Look-ups in named tables: a row name and a column name give one cell, copied from the table.

sifave:
cols = natek, zoganu, lefur, ras, rezut, katake, fupipav, mab, luv
zedu: [86351, 88586, 61226, 33755, 73013, 93074, 42479, 51706, 72639]
luko: [38448, 55343, 65901, 78335, 42162, 45365, 55540, 82028, 35934]
reg: [38763, 48449, 67708, 82388, 44070, 39381, 62335, 82886, 36311]
sumam: [80911, 74379, 35993, 34743, 73692, 85655, 50741, 14044, 85669]
tar: [46524, 16395, 30821, 70112, 65045, 26955, 93183, 13396, 82280]
tileka: [30169, 19573, 37630, 86252, 48370, 20175, 83724, 35790, 57470]
geb: [34069, 53944, 64751, 82144, 38524, 42189, 54848, 82940, 32380]

tileka, rezut => 48370
sumam, zoganu => 74379
zedu, zoganu => 88586
tar, luv => 82280
geb, rezut => 38524
sumam, mab => 14044
reg, fupipav => 62335
tileka, katake => 20175
zedu, natek => 86351
tar, rezut => 65045
zedu, luv => 72639
tar, natek => 46524
luko, mab => 82028
reg, katake => 39381
zedu, lefur => 61226

Table sapub
fields: leb, nirere, dom, fese, rasil
gufos: [203, 234, 70, 46, 184]
gofasuk: [160, 179, 81, 67, 149]
feva: [124, 132, 90, 84, 119]
rafafeg: [150, 165, 84, 72, 140]
pep: [179, 203, 76, 58, 164]
did: [202, 233, 70, 47, 184]
zop: [127, 135, 89, 83, 121]
tosinek: [190, 218, 73, 52, 174]
pif: [194, 223, 72, 50, 177]
ronelek: [174, 197, 77, 60, 160]
vop: [171, 192, 78, 62, 158]
gegiv: [122, 130, 91, 85, 118]

What is the rasil of rafafeg in sapub? 140
What is the dom of feva in sapub? 90
What is the nirere of zop in sapub? 135
What is the fese of rafafeg in sapub? 72
What is the dom of tosinek in sapub? 73
What is the leb of pep in sapub? 179
What is the rasil of gofasuk in sapub? 149
What is the leb of did in sapub? 202
What is the dom of gegiv in sapub? 91
What is the dom of gufos in sapub? 70
What is the nirere of gegiv in sapub? 130
What is the leb of pif in sapub? 194
What is the fese of pep in sapub? 58
What is the dom of zop in sapub? 89
What is the rasil of pep in sapub? 164
What is the rasil of feva in sapub? 119
What is the dom of pep in sapub? 76
What is the leb of ronelek in sapub? 174
What is the fese of ronelek in sapub? 60
What is the rasil of zop in sapub? 121

mur
        dov  fab   rep  somu  fabod   por  bivaton
nak     3.1  2.5   3.1   3.5    2.9   3.3      2.7
numor   2.7  3.1   2.6   2.2    2.9   2.6      3.1
tazes   2.8  2.6   3.1   3.4    3.2   3.5      2.3
raro    0.3  6.8  -1.1   2.4   -0.4   3.3      5.8
tero    1.3  5.7   0.2   2.3    0.7   2.7      5.4
duf     4.6  2.4   4.4  -0.1    2.3  -0.4      4.5
rima    3.3  2.4   3.4   3.4    3.1   3.3      2.6
rulo    3.2  2.5   3.2   3.9    3.0   3.3      2.8
dutopo  2.5  2.3   3.3   7.9    5.0   5.4     -1.5
ziki    2.9  3.1   2.8   2.8    2.9   2.6      3.2
retod   5.7  3.1   4.2  -3.3    0.2  -7.5      7.7
lizeze  2.8  3.0   2.8   2.6    2.9   2.7      3.1
vikanu  2.9  2.8   2.8   3.6    2.7   3.2      2.6
tusiza  3.1  2.1   3.4   3.8    3.0   3.3      2.6

What is the fab of retod in mur? 3.1
What is the somu of tero in mur? 2.3
What is the dov of rulo in mur? 3.2
What is the fabod of rima in mur? 3.1
What is the dov of tazes in mur? 2.8
What is the dov of rima in mur? 3.3
Which row has the largest bivaton? retod

